(in the rows, 128 means zero)
The rows of A fall into a few groups, and each row is roughly a mix of its group's hidden directions.
A, 148 rows:
[[ 96 181 125 142 119 134 168 138 149 158]
 [ 98  79 110  95 108 126 114 121 102 161]
 [143 114  62  90 152 132 124 119 119 117]
 [115 137 131 141  95 151 147  77 169 148]
 [124 133  53 124 143 109 149 114 115 127]
 [109  93  99 150 115 130 109 135  77 159]
 [116 122 113 157 112 116 170 124  93  79]
 [112 112 113 165 110 126 175 138 129 177]
 [ 90  85 117 110 121 142 136  86 145 160]
 [135 179 132 137 117  90 135  76 120 131]
 [128 132 177 114  92 166 164 145 128 116]
 [129 145 137  92 113 181 142 137 132 174]
 [160 100 180 125 119 120  79 125 124 121]
 [133  97 146 110 103 111 127  91  87 167]
 [125 121 149  99 130 109 115 124  71 172]
 [171 113 104 101 133 146 178 139 140 151]
 [171  78 152 125 112 163 130 149 119 117]
 [107 149 171 135 162 143 163 165 109 131]
 [127  94  99 112 123 112 118 139 103  67]
 [110 138 127 150 111 160 173 155 145 170]
 [123 120 150 155  77 153 109 122 171 110]
 [ 98 111 168 125 139  98 124 142 143 182]
 [149  85 101 119 159  99 140 145 102 160]
 [124 113 131  90 109 105  78  96  97 123]
 [112 121 157 151 163 139 143 186 149 120]
 [159  76 132  96 102  99 151 129 120 112]
 [151 156 113  90 140 113 136  80  94 142]
 [135 183 166 150 119 157 159 114 121 127]
 [154  99 136 103 148 120 111  79 157 156]
 [167 123  95 132 124 158  98 172 113 106]
 [176 160 135 148 140 146 161 103 100 110]
 [ 65 156 122 146 110 114 158 118 106 126]
 [141 112  72 120 174 133 126 137 105 100]
 [113 194 123 130 166 121 115 104 137 118]
 [107 172  87 115 111 131 114 104  86 134]
 [120 122  74 137  94 104 108  96 101 137]
 [145  90  74 109 148 129 136 112 163 117]
 [164 129  87 119 130 112 125 115 180  98]
 [126 109 100  99 136 136 143  59 130 133]
 [137 145  88 128 154 115 183 111 111 153]
 [155  95 111 107 165  89 125 137  93 148]
 [105 152 121  92 179 144 139 154  95 127]
 [138 105 144 106  85 144  83 108 107  99]
 [ 86  99 174 131 105 115 136 119 150  96]
 [158 146 128 107 148 144  75 141 169 132]
 [ 89 107  93 150  88 138 117 143 115  94]
 [155 103 157 157  97 103 112 111  89 147]
 [ 96  66 110 118 140 148 139 134 143 159]
 [136 110 139 163 142  68  96 120 123 109]
 [118  68 114 125 117 135  92 167 120 115]
 [127 165 150 148 118 114 123 104 149 187]
 [175  99  91 127 123 142 161 102 132 100]
 [ 89 135 119 118 100 171 163 159 123 107]
 [146 100  96 119 107 136 121 133  95  72]
 [114 163 103 163 135  91  87 121 114 108]
 [130 174 124 170 148 147 122 109 147 168]
 [131 121  70 170 131 104 161 124 140 136]
 [ 75  97 132  84 157 137 129 111 135 136]
 [ 87  87 124  97 145 153 150 139 133 163]
 [145 141 178 100 121 146 106 100 167 140]
 [131 139 153 165 118 165  85 125 129 169]
 [ 73 114 112 136 111 123  92 133 171 131]
 [164 176 125 155 138 128 129 128 143  80]
 [129 142 145  94 147 135 157  89 157 171]
 [ 85 160 172 125 151 111 104 148 148 123]
 [ 93 109 140 115 161 125 111 173  87 129]
 [170 135 117 126 137 124 162  71 105 140]
 [162 139 133 131 114 116 166  80 121 168]
 [119 160 101 114 145  77 124  82 131 136]
 [147  84 100 123 137 129 178  98 111 117]
 [135  91  57 113 120 134 131 120 124 140]
 [121 147  64 158 162 127 139 109 130 125]
 [119 149 106 143 151  87 150  79 111 149]
 [108 110 108 168 106 120 143 143 159 177]
 [118 142 194 160 100 107 118 127 117 125]
 [165 121 169 117 136 177 153 137 139 152]
 [154 106 118 142  78 147 121  97 160 101]
 [135 157 113 104  99 115 100  70 115 123]
 [150 124  86 166 154 153  99  98 119 143]
 [175  88 154 143 141 156 129 126 140 164]
 [146 142  99  99 158 106 136 105 126 182]
 [122  91 115  92 133 136 150  94 176 142]
 [126 133  85 151 105 124  80  99  98 120]
 [113 110  74 126 137  84 112  95 115 132]
 [145  96 169  87 129 113 156 153 136 102]
 [106 119 184 166 117 109 114 164 128 129]
 [135 106 128 120 117 120 116  56 118 157]
 [113  88  98  93 154 150 145 140 162 147]
 [ 99 169 188 129 130 127 116 137 126 155]
 [125 125 171 159 107 160 131 178 143 128]
 [157 137 121 155 134 156 159  86  86 130]
 [ 87 105 182 119  94 130 142 109 138 135]
 [170 138 162 129 112 143  76 148 138 109]
 [150 135 131 173 117 160 157 101  89 144]
 [122  99 124 141 151  92  73 154 150 125]
 [142 159 103 126 114 153  95  99 137  78]
 [ 94 104 150 118  97 133 132  83 144 167]
 [129 134 176 104 126  73 122 135 144 100]
 [129 102 116 127  87 126  97 140  95  79]
 [138 113 132 111 123 162 140 182 116 174]
 [108 185 146 142 109 134  94 164 122 130]
 [137 158  95  74 136 123 140 170 137 129]
 [107 120 134 156 123 170 155 164 145  87]
 [123 163 103 155 133  93  96  91 102 139]
 [132 127  71 165 137 159 106 106 110 139]
 [159  97  89 139 127 119  94  87 106 137]
 [108 144 152 108 146 164 174 166 144 123]
 [100  98 139  96 133 117 118  69 106 139]
 [147 119  80 136 117 117 116 179 164 125]
 [136  81 155 109  88 117 159 153 133 146]
 [114 105  87 115 113 124 117  80  92 152]
 [111 128 138 146 139  88 145 131  98 187]
 [169  93 117 137 157 116 127 166  89 118]
 [116 115  69 139 133  99 104  92 111 140]
 [122  64 163 126 109 131 156 150 126 118]
 [127 135  89 131 108  79  96  94 112 111]
 [148 125  74 136 156 152 148  97 145 102]
 [ 87 172  99 113 111 161 117 114 124 155]
 [ 86 106 176 148 105 127 112 124 160 146]
 [148 139 107 118 112 107 117 192 162 128]
 [107 134 128 111 187 122 114 177 133 138]
 [142 114 128 173 122 156 125 171 130  83]
 [125 116  80 137 122 144 154 126 113  70]
 [130 127 137 113 118 116 126  72 184 113]
 [142  99 127  95 136 168 121 158 172 107]
 [182 139  96 140 152 122 134 157 131  91]
 [186 115 104 118 176 119 125 130 150 124]
 [181 130 113 109 124 158 101  85 134 116]
 [146 136 170 108 158 101 133 126  74 132]
 [109 124 125 148  94 145 133  64 125 155]
 [173 115 109 123 130 149  69 153 132 124]
 [167  90 128 115 179 135 158 133 127 109]
 [ 84 187 121 119 134 162 134 139 122 116]
 [108 181 127 143  97 108 118  88 124 104]
 [153  93  91 155 121 127 132 132 179 109]
 [134  94 132 171  79 144 112 160 120 127]
 [132 117 100 152  92 120 178 132 138 168]
 [123 113 163 145 131 118 166 147  90 173]
 [149 138 160 156 117 160 170 118  96 155]
 [120  84  98  78 146 109 120 116 156 126]
 [ 84 107  97 115 149 125  79 118 102 123]
 [134  78 148 151  99 110  93 148 123 101]
 [157  88  83 141 142 111 141 100 100 115]
 [125 109 130 156 103 103 151  90  76 124]
 [157  98 121 125 184  97 134 159 121 115]
 [144 103 139 122 103  92 104 106 106 178]
 [176 144 115 109 128 173 125 135 145  87]
 [141 139  81 149 114 111 156  93 123  89]]

In each list below, two rows fit none of the groups, and each other row fits one group, some only roughly. Which are they? Name them in the order they come.
    k576: [ 90 133 145 143 113 136 150 147 180  92]
    k252: [137 120 163  73 130 173 136 141 117 113]
    k48: [134 108 141 158  84 145 119 126 132 185]
    k630: [181 114 132 105 172 143 118  99 120 107]
    k372: [149  86  92  93 134 123 121 120  99 165]
    k846: [102 154 124  83 146 106  99 116 133  85]
    k997: [162 101 103 128 129 155 136 119 189 129]
    k70: [118 130 174 118 115 134 113  94  97 176]
    k304: [177 142 118 145 153 153 163 108 138  95]
    k684: [106 166 155 119 106 138 139  78 149 102]
 | k576 k70
    k594: [ 64 112 120 118 132 125 143 153 140 167]
    k691: [126 114 105 103 155 122 112  85 155  82]
    k40: [145 126  86 134 117 162 127  73 141 106]
    k149: [ 81 128 117  93 101 118 116 122 171 154]
    k655: [111 133 128  82 176 158 165 131 133 129]
    k106: [102 132 154 156 101 191 129 131 121 141]
    k66: [ 87 155 150 119 114 183 123 132 156 133]
    k402: [115 125 110 141 142 110 169 173 136  82]
    k952: [ 97 135  78 109 166  91 138 113 134 120]
    k93: [138  79 114 162 142 107 135 167 160 129]
    k912: [126  73 100 134 165 108 109 154 123 110]
    k635: [165 107  88 175 140 103 122 104 136 123]
 | k40 k106
    k847: [157 131 184 104 110 154 124 128 128 167]
    k579: [102 154 181 110 107 104 145 145  96 132]
    k665: [149 136 143 168 127 176 109 145 165 108]
    k616: [ 78 144 146 110 134 142 130 116 184 121]
    k479: [107  89 148 109 117 145 159  85 159 113]
    k342: [167 153 148 114 148 143 155 166 128 167]
    k667: [117 103 142 101 134 135  70 110 103 161]
    k796: [130 127  87 160 117 124  93 104 164  96]
    k63: [163 123 114 102 144 172 134 116 172 104]
    k90: [107  84 104 124 129 113 107 123 184 113]
    k500: [118 159 108 111 124 138 163 106  83  89]
    k11: [113 157 160  96 130 122 173 126 153 162]
    k59: [ 96 127 166 114 115 177 105 163 130 126]
 | k579 k665
    k980: [144 161  94 170 139 158 143 107 118  95]
    k938: [ 82 129  95 143 115 123 129 121 142  72]
    k676: [150 163 116 127 134 135 169 110  95 173]
    k994: [ 73 108 135 104  82 106 127 114 139 117]
    k142: [152 131 148 116 172 116 164 142  90 159]
    k4: [125 160 136 120 140 117 119 139 112 200]
    k173: [159 124 115 133 128 145 160 134 127  60]
    k77: [144 112 135 125 124 140 154 163 194 136]
    k432: [117  90  89 148 145  88  98 137 106 142]
    k751: [126 127 143  69 120 133 154  97 111 165]
    k125: [168 124 139 151  74 160 141 133 150 117]
    k982: [109 164 145 148  83 139 153 141  87 121]
    k226: [171 116 141 103 141  81 104 105  99 125]
 | k994 k125
    k340: [162 165 120 131 126 157 186 113 123 136]
    k956: [162 157 151 111 118 123 122  75 147 159]
    k114: [145 164 110 173  95 131 112  99 153 111]
    k363: [ 98 127 100  99 132 124 138 168 171  97]
    k707: [161 139  65 158 105 129 120 111 137 119]
    k781: [171 115 132 148  95 114  87 162 118 106]
    k322: [160 127 127 137 128  76  88  97 123 102]
    k872: [169  77 112 133 143  93 129 142 124 157]
    k856: [ 89 137 134 133  79 154  82 142 118 128]
    k276: [120 168  87 144 121 125  76 137 104 138]
    k327: [ 76 116 121 134  92 146 123 103 148 165]
    k168: [106 133 142  87 113  82  89 144 152 133]
    k874: [170 137 129 176 128 143 149  89 145 107]
 | k363 k781
    k393: [137 167 104 129  89 154 111 108 164 101]
    k884: [ 96 156 141 143 132 112 131  99  70 110]
    k511: [120 139 169  96  91 114 147 145 131 171]
    k864: [115 117 149 124  82 170 141 172 112 117]
    k31: [133 149 126 122  95 105 137  87 124 184]
    k454: [111 135 175  90 125  88 118 124 143 161]
    k310: [114 162  69 154 138 142 149 132 122  98]
    k260: [130 178 123 157 142  95 156 121 116  89]
    k888: [ 66 144 129 140 127  97 113 101 151 109]
    k313: [128  86 125 138  66 108 116 130 115 154]
    k346: [128  84 100 133 167 151  84 124 114 120]
    k390: [128 151 122  90 116 128 111  97  68 116]
    k407: [108 109 101 136 168 124  94 126 160  87]
    k816: [140 143 102 121 149 145 148  63 120 104]
 | k393 k884
    k198: [179 157 151 131 163 124 114 113  91 122]
    k580: [ 83 140 135 125 161 175 145 156 109 140]
    k400: [194 140 133 132 144 141 156 161 116 124]
    k488: [137 146 110 132 158 106 188  96 125 111]
    k177: [ 87 138  96 160 149  83 131 129 151 142]
    k629: [115 148 103 177 115 121 163  93 103 117]
    k896: [ 92 114  86 140 100 136 142 105  82 128]
    k820: [128  93 145  99 145 140 124 153  73 151]
    k498: [108 126  88 141 159 164 150  90 104 116]
    k176: [124 128  76 135 159 153 139 175 113 117]
    k480: [150 144 172 126  88  94  95 130 122 105]
 | k198 k629
    k633: [103 101 105 155 115  73 136  97 137 143]
    k979: [ 84 137 142 178 104 129  89 141 123 130]
    k135: [142 119 139 145 120 126  71 174 134  97]
    k918: [140 140 162 126 120 109  69 113 157 103]
    k185: [103 127  93 125 166 114 176 141 126 162]
    k909: [122  87 138  75 151 141 159 117 123 155]
    k957: [161  85 119 125  76 121 111 121 101 112]
    k388: [143 159 149 128 136 143 117 138  64 157]
    k295: [130 161 115 157 121 107  89 110 117  78]
    k503: [118 123 119 197 102 130 101 113 149 119]
    k169: [125 128 105 126 148 133  63  91 106 136]
 | k633 k388
    k933: [161 115 111 133 159 132 144  93 161  83]
    k151: [116 140  85 120 166 107 113 101 167 108]
    k612: [140 156 147 119 150 145 137 148  76 169]
    k719: [143 129 103 148  91 173 106 124  99  94]
    k507: [167 122 128 160 115 170 172 149 139 139]
    k120: [ 74 119 134 142  95 127  92 160 126 150]
    k895: [100  77 143 119 122 134 160 151 153  93]
    k12: [105 131 162 116 116 140  89 155  94  88]
    k424: [118 149  99 161 120 149 177 162 138 108]
    k282: [ 84 116 169  87 133 107 112 105 147 132]
    k718: [140 159 133 148 126 106 137 114  87 184]
    k421: [117 146 135 155 128 120 160  77 153 166]
    k358: [167 126 160  96 150 143 170 137 158 138]
    k242: [152 144 140 140 168 139 102  84 139 167]
    k440: [ 99 113  82 138 151  94 117 136 123  85]
 | k612 k421
    k254: [142  78 109  86 149 104 127 161 142 127]
    k882: [ 72 155 138 108 139 113 168 145 145 142]
    k827: [176 183 110 156 124 128 112 126 130 144]
    k256: [135  84 137 101 166 114 145 144 126  81]
    k336: [116 133 144 132 134 136  74 150 159  82]
    k581: [ 82 131 149 113 137  90  95 147 135  92]
    k37: [118 131 144 104 155 140 153 146  76 168]
    k302: [152  70  95 131 143  99 111 150 137 138]
    k787: [161 113  96  87 155 159 138 115 149 154]
    k990: [141 140 119 129 141 134  62 102  99 104]
    k534: [130 132  90 137 152 114 165 103 152 174]
    k608: [133 114 137 123 123 150 157 115  73 175]
    k306: [145 135 143 120 127 195 160 155 128 112]
    k86: [107 137  93 146 148 143 160  88 169 132]
 | k827 k86
    k150: [124 144 115 150 103 142  82 176 105 107]
    k810: [184  85 127 123  89 122 139 120 113 120]
    k715: [138 154 180 147 146 168 114 140 149 151]
    k786: [119 148 133 125 112 162 139 171 142 183]
    k5: [150 163 106 182 100 141 128 137 157 119]
    k274: [104 130 100 156 115  97 120 121 105  72]
    k646: [160 157 140 105 165 114 107 123 167 159]
    k701: [ 84 149  78 153 141 131 150 149 126 106]
    k76: [135 160 125 115 157  74  97 115 131 158]
    k88: [131 173 170 116 102 100 144 131  91 118]
    k491: [183 154 147 151 109 119 134  89 119 107]
 | k786 k88
    k146: [185 131 154 118  88 148 122 111 113 109]
    k483: [171 137 147 156 123 103 114 121 166  88]
    k905: [169  95 162 130 147  95 116  89 130 134]
    k423: [106 139 155 166 112 165 143  82 146 125]
    k30: [131 164 138 152 110 106 103 142  87 170]
    k660: [ 91  99 145 103 119 135 116 103 183 122]
    k469: [100 102 143  99 139 136 100 174 155 101]
    k817: [125 139 147 101  92  84  87 129 103 146]
    k603: [138 149  76 133 130  88 124  88 150 142]
    k261: [113 119 147 143  70  98  93 136 146 144]
    k857: [120  86 148 148 136 132 125 143 179 168]
 | k469 k857
    k995: [134 110 133 131 159 122 102 157 124  63]
    k395: [137 102 114 113 103 101 110 149 189 132]
    k835: [112 149 171 113 126 119  82 173 120 124]
    k916: [ 99  95 148 128  92 134 157 108 100 165]
    k958: [133 133 131 119  88 119 128  68 166 142]
    k510: [158 134 161 114 114 192 122 137 116 110]
    k737: [113 154 134 108 161  85 151  99  91 123]
    k552: [183 118 121 131 130 143 172 123  95 151]
    k39: [185 161 105 123 117 118 143  97 146 108]
    k364: [166 183  97 130 118 141 156 118 114 109]
    k365: [120  89 109 133 161 120 173 164 150 112]
 | k835 k737
    k723: [127 164 152  90 131 131 118  96  87 157]
    k74: [ 96 136 162 135 111 138 103  79 142 162]
    k348: [148 109 130 136  64 139 139 154 109  97]
    k945: [115  75 136  97 176 128 137 150 116 124]
    k687: [ 98 178 138 111 152 123 165 124 158 147]
    k561: [114 145 119 135 129  84 109 169  78 129]
    k963: [157 149 108 128 155 115 176  92 106 107]
    k927: [157 130 166 134 137 104  72 149 150 134]
    k885: [ 65 104 139 136 137 119  87 150 129 123]
    k257: [133 158 109 150 109 143 123 179 173 118]
    k920: [ 70 141 117  80 120 125 113 143 152 137]
 | k74 k561
    k852: [175 157 159 112 149 122 169 116 152 126]
    k13: [109 152 139 100 131 162 166 128  90 163]
    k907: [174 153 125 158 148  95  95 128 134 100]
    k850: [144  71  95 146  98  95 138 132 121 127]
    k601: [115 101 153  92 121 143 133 136 138  66]
    k922: [109 145  88 139 125 128  92 130 181 103]
    k954: [120 104  87 112  87  92 115 106 100 122]
    k33: [ 80 106 178  98 103 135 120 129 131 137]
    k489: [144 151 162 149 102 144 116 109 182 110]
    k6: [138 130 105 162  80 132 134  91 118 165]
 | k601 k33
    k416: [157 147 113 126 171 147 162 124  81 118]
    k494: [114 175 146  97 117 170 119 110 154 150]
    k842: [151 186 137 144 166 153 132 109 145 118]
    k472: [126  95  86 130 125 133 165 142 170 100]
    k144: [161 114 143 155 104 132 165 107 114  81]
    k738: [153 127  83 170 145 128 131  97 135 164]
    k205: [141 131 166 120 132 166 100 159 124  81]
    k89: [105  99 179 108 117 131 116 135 176 123]
    k101: [ 98 126  85 105 133 131 164 150 121  84]
    k462: [ 84 117 135 102 147 118 123 102 184 125]
    k140: [ 98 164 137 102 148 111  92 134 125  82]
    k710: [161 142  90 135 130 148  93 143 171 103]
    k653: [157 126 138 140 164  86 115 147 131 176]
 | k472 k710
    k122: [116 121 136 168 106 131 154 116  66 140]
    k133: [147 127  95 137 142 104 157 114 115  68]
    k188: [105 138 156  83 139 127 145 164 125  84]
    k919: [130 139 136 147  61 130 123 105 131 166]
    k584: [135 187 131 109 122 160 140  97 123 159]
    k71: [128  87 165 143  96 138 140 130 173 106]
    k124: [148 142 143 159 103 185  91 128 121 125]
    k367: [ 82  97 152 106 105 106  99 134 110 153]
    k750: [146 144 151 161 142 132 142 139  62 123]
    k227: [131 171  95 157 145 108  91 161 112 127]
 | k122 k71
